Read these off the row that follows.
1) What is the third-last entry?
2) What is the entry just left of 87?
3) What is the 2nd entry from the left?
4) What is the centre entry?
[19 80 53 27 87 32 39  7 63 39 39 41  6]
1) 39
2) 27
3) 80
4) 39

-6	17	6	-16
-55	58	17	-46
10	-13	-22	-17
-32	-17	-46	-23
-43	61	27	-41
40	-53	-16	39
7	-34	-57	-20
9	-17	-3	-13
-50	45	7	-41
-42	47	18	-47
-29	-15	-12	18
43	37	18	-77
11	-21	-26	-15
-26	46	45	3
The entry directly above -50?
Answer: 9
The first entry on the main diagonal is -6
The entry directly below the smallest entry -> -15
The entry directly above -43?
Answer: -32
The last entry, reading row by row?
Answer: 3
The bottom entry of the column that holds the largest entry is 46
The second entry on the main diagonal -> 58
The entry directly above the smallest entry?
Answer: 18
The second smallest entry?
Answer: -57
The largest entry in the first column?
Answer: 43
The top-right entry is -16
The entry just left of -23?
Answer: -46
The entry just left of the largest entry -> -43
The entry directly above 10: -55
The entry just right of -6 -> 17
The entry directly above -47: -41
The entry in the bottom-left corner -> -26
The 3rd largest entry?
Answer: 47
The largest entry in the last column?
Answer: 39
The last entry in the row that holds the largest entry?
Answer: -41
The entry directly below the largest entry is -53
The entry just left of the smallest entry?
Answer: 18

Read these off the matrix that follows.
1) Find the entry directly above 77.
2) Find the entry in the top-left corner.
3) Find the entry directly below the largest entry.
4) Find the 2nd entry on the main diagonal.
5) Find the 2nd smallest entry.
6) Find the minimum.
[[ 89  62 -48  26]
 [ 51  77 -18  12]
 [-63 -39  22 -26]]
1) 62
2) 89
3) 51
4) 77
5) -48
6) -63

Read these off the grid that follows.
1) Which number is the entry just left of 420?
2) Which number is the entry directly above 837?
3) Which number is the first entry, reading row by row?
4) Which number is the bottom entry of the column that holds the smallest entry?
5) Which number is the entry directly above 740?
6) Which number is the largest entry?
7) Which number is the entry directly below 346?
8) Which number is the top-right entry?
array([[656, 746, 197, 491, 744, 345, 472, 412, 420, 766],
       [757, 461, 740, 429, 676, 463, 722, 440, 658, 839],
       [763, 590, 346, 277, 456, 434, 505, 543, 644, 837],
       [266, 805, 476, 390, 598, 219, 306, 558, 445, 687],
       [650, 348, 593, 386, 838, 365, 471, 376, 724, 534],
       [510, 517, 888, 614, 815, 352, 744, 405, 389, 511],
       [593, 703, 628, 340, 312, 253, 702, 667, 212, 411],
       [739, 452, 627, 369, 672, 232, 681, 475, 367, 249],
       [339, 589, 806, 278, 368, 277, 471, 667, 517, 510]])
1) 412
2) 839
3) 656
4) 806
5) 197
6) 888
7) 476
8) 766

M = [-19 -47 -35  12   5  38 -81   6 -17 -49 -18]
Find the entry just right of -19.
A: -47
Find the fourth-last entry.
A: 6
Find the third entry from the right.
A: -17
Find the last entry.
A: -18
Find the entry just left of the centre entry.
A: 5

m =
-123.5   -89.9     7.8   281.5   -67.3  -117.2     2.4  -133.6  -126.7   -57.8   275.8  -137.0    55.0
 171.9   -13.1    85.9  -101.0    -3.3    10.1    -6.2   185.0   -16.2   134.7  -120.7   187.2    -8.7
-109.6    28.2    80.3   -71.3    32.7   187.9    39.4  -107.0    28.1   -29.9   -91.9  -102.2    50.8
 -70.7    -4.3    -1.0  -129.9    -4.8   173.1    -2.1   -83.8    21.9   -45.5   -93.9   -85.0   -16.7
 -74.0   216.2     5.2   -78.7   197.0    82.9   193.0   -77.2   262.5   -66.4   -54.7   -63.7   183.0
  43.3    10.3    40.2   -98.4    31.2    10.0    41.2    42.9    24.9    20.3   -77.4    49.5    49.1
 283.5   -33.6    65.8   -80.0    -3.6   -62.2   -17.8   292.4   -45.9   215.1   -79.7   295.2   -13.1
 -15.6   -93.9    20.4   -28.9   -74.0     4.6   -63.2   -15.7   -94.7    -8.5   -20.2   -20.8   -45.2
-165.2    69.5    75.3   -47.3    60.2   228.2    67.7  -162.5    76.8   -68.3   -74.2  -158.1    75.2
-133.6   -68.8    60.4   -70.1   -56.8   228.9   -42.6  -145.8   -73.6   -49.7   -80.2  -143.7   -36.4
  40.0   -48.6   108.5   -24.3   -30.6   107.2   -26.3    50.5   -69.8    85.6   -70.8    54.0    -5.9
 -25.4   -64.3    92.8    -8.9   -45.5   124.0   -38.3   -13.7   -96.2    54.0   -37.6   -20.8   -12.4
 177.2    53.0    42.8  -101.8    83.2    -0.9    63.5   173.6    60.4   124.7   -79.1   185.2    65.3
 -51.7   -69.4    41.3   274.1   -44.4  -143.8    26.2   -60.6  -111.0    -8.5   250.5   -56.6    76.3
 -16.6   263.7    -2.0   -61.9   226.1    57.1   213.4    -5.9   317.1   -31.2   -39.9    -2.3   194.1
 -61.0   -98.0   104.9    -6.5   -76.8   171.8   -62.1   -57.9  -127.7    28.4   -50.9   -57.9   -36.9
The largest entry in the last column is 194.1
Read off the top-right entry.
Answer: 55.0
Read off the entry just left of 49.1.
Answer: 49.5
Read off the entry in the bottom-right corner.
Answer: -36.9
The entry just right of 57.1: 213.4
Read off the first entry, reading row by row.
Answer: -123.5
The entry just right of -80.0 -> -3.6
Read off the bottom entry of the column that holds the largest entry.
Answer: -127.7
Read off the fourth entry from the end, reading row by row.
Answer: 28.4
The entry in the bottom-left corner: -61.0
The entry just left of 63.5 is -0.9
Read off the 3rd largest entry.
Answer: 292.4
Read off the entry directly below 49.1.
Answer: -13.1
Read off the smallest entry in the first column.
Answer: -165.2
The third entry in reading order is 7.8
The entry just left of the largest entry: -5.9
The entry just right of -70.7 -> -4.3
Read off the largest entry in the first row.
Answer: 281.5
Read off the entry directly below 4.6.
Answer: 228.2
Read off the third smallest entry.
Answer: -158.1
Read off the entry just left of -60.6.
Answer: 26.2
Read off the entry just left of -68.3.
Answer: 76.8
The entry just right of 39.4: -107.0
The entry directly below 197.0: 31.2
Read off the entry directly below 83.2.
Answer: -44.4
Read off the entry directly below -17.8.
Answer: -63.2
The entry just right of 275.8: -137.0
The first entry in the row that holds the largest entry -> -16.6
Read off the 5th entry, reading row by row.
Answer: -67.3
Read off the top entry of the column that holds the largest entry.
Answer: -126.7

Questions about the row below.
1) The entry just left of 15?
2) The maximum?
3) The entry just right of the largest entry?
[-16  87 -54 -19  15   0  -5 -20 -32 -60  22  22]
1) -19
2) 87
3) -54

[[51, 51, 67, 58, 77, 43, 62, 44, 29, 52, 4, 42, 63], [55, 50, 73, 50, 66, 46, 54, 29, 38, 41, 40, 34, 72], [52, 46, 65, 52, 74, 40, 58, 41, 29, 55, 13, 49, 70], [61, 57, 75, 66, 58, 54, 57, 34, 47, 44, 38, 32, 63], [52, 50, 70, 49, 70, 43, 55, 34, 36, 46, 31, 39, 72], [48, 46, 65, 46, 72, 41, 55, 45, 36, 62, 28, 56, 73], [48, 50, 67, 47, 73, 43, 57, 41, 37, 49, 30, 43, 67], [64, 43, 65, 64, 61, 42, 57, 35, 33, 50, 25, 49, 71], [49, 61, 74, 55, 72, 51, 62, 40, 40, 42, 24, 27, 59], [58, 62, 79, 73, 64, 57, 64, 37, 42, 43, 13, 25, 54], [55, 56, 71, 70, 68, 50, 63, 45, 38, 53, 5, 41, 56], [59, 47, 64, 69, 67, 45, 61, 48, 33, 62, 5, 56, 64], [58, 44, 66, 59, 60, 45, 52, 44, 42, 67, 37, 60, 77]]
Report the minimum.
Answer: 4
Report the entry just right of the smallest entry.
Answer: 42
The entry just right of the centre entry is 41
Report the entry just left of the smallest entry.
Answer: 52
The entry at the centre -> 57
